In the rows, 128 means zero.
Each named turn below is shown by a few rows before and after it. Which turns, in which order, take the first row of each later pair to the second? The first pair is answered.
X (before -> after):
[143 154  98 141  84 140 139  99 138 120 125  84 107 128 151 118 105 167] -> [172 147 113 128  78 147 127  94 131 141 139  94  95 137 146 126 122 144]
[194 136 134  91 142 164 115 150 131 167 105 142  73 137 143 122  92 100] -> [135  99 118 120  99  97 114  67 134 109 136 116 172 109  91 191 112 135]
[166 140 100 149 105 118  87 137 110 153 126 147 117 155 113  93 138 128] -> [136 130  94 163  98  97  91 115 109 134 128 137 151 142 100 112 139 147]
[ 68 132 113 146  93  83 156  74 118  81 128 115 190 127 119 131 118 165] -> [138 173 132 108 137 151 148 164 117 148  97 139  77 152 179  50 101 123]
C (before -> after):
[107 137 106 143 137 107 147 166 143 110 138 117  94 128 122 113 113 168] -> [118 142 114 138 139 114 151 169 135 117 139 123  81 136 130 105 119 158]
[118 123 123 124 126 108 172 132  79 132 103 154 137 140 165  98 140 127] -> [144 118 130 113 132 119 158 134  80 141 108 156 116 140 167  96 147 114]
[132 150 130 155 124 120 141 139 122 154 108 123 119 165 139 116 153 136] -> [155 146 138 137 125 126 125 142 120 163 112 125 102 156 147 116 149 119]
A (before -> after):
[121 134 121 114 137  91 144 137 115 154 140 111 139 152 152 137 115 129] -> [134 132 126 107 143  98 137 139 116 156 142 112 125 146 156 135 113 126]
[ 95 110 112 141 134  99 104 114 144  79 129 120 143  89 120 161 125 158] -> [ 88 124 118 163 112  94 146  89 118 115 143 138 171 133 133 161 134 157]
[ 78 133  81 155 118  95 137 118 143  94 107 102 138 106 125 139 113 178] -> [ 86 153 104 166  93 100 168 100 119 148 125 131 159 158 129 136 130 158]
[168 147 131  87 120 144 113 140 134 173 134 123  97 131  97 113 129 117] -> [154 133 112  86 131 134  96 153 148 132 119 100  91  99  82 116 118 142]
Pairs:
(2 to 4 turns a pair)
[127  86 134 103 117 108  85  91 136 127 158 137  98  68  95 174 130 109] -> [ 41 122 104 158 116  97 151 124 126 122 114 137 120  99 125 133 106 173]  X, A
[ 71 143 104 159 143 110 162 157 137  78  94  96 145 105 139 118 110 195] -> [164 166 157 125 112 152 169 147 106 190 142 152 117 185 156 111 143 109]  A, X
[195 112 149  90 130 138  72 125 139 125 138 120  79 105 108 139 135  93] -> [170 102 128 100 136 127  69 125 148  89 128 100  86  84 101 140 118 117]  A, X, X
[ 89 139 119 150 112 119 162 123 110 128 126 134 158 158 135 124 141 149] -> [141 141 132 107 137 155 129 157 115 150 125 140  92 142 150 102 138 110]  X, A
[ 35 177 110 118 139 109 162 162 147 134  75 157 129  95 146  65  87 179] -> [ 79 158 151 113  69  84 166  70 113 189 154 185 201 140 104 138 137 119]  X, X, A
[128 145 135 146 108 155 140 132 114 187 113 135 139 146 129 125 144  76] -> [100 154 121 156 118 153 154 149 124 170  92 127 135 145 138 106 128  99]  X, X
[130 156 127 118 128 124 128 168 127 150 107 152  86 143 127  50  90  99] -> [140 149 145 122  93 116 142 126 105 177 142 176 129 174 110  87 109  83]  X, X, A, X
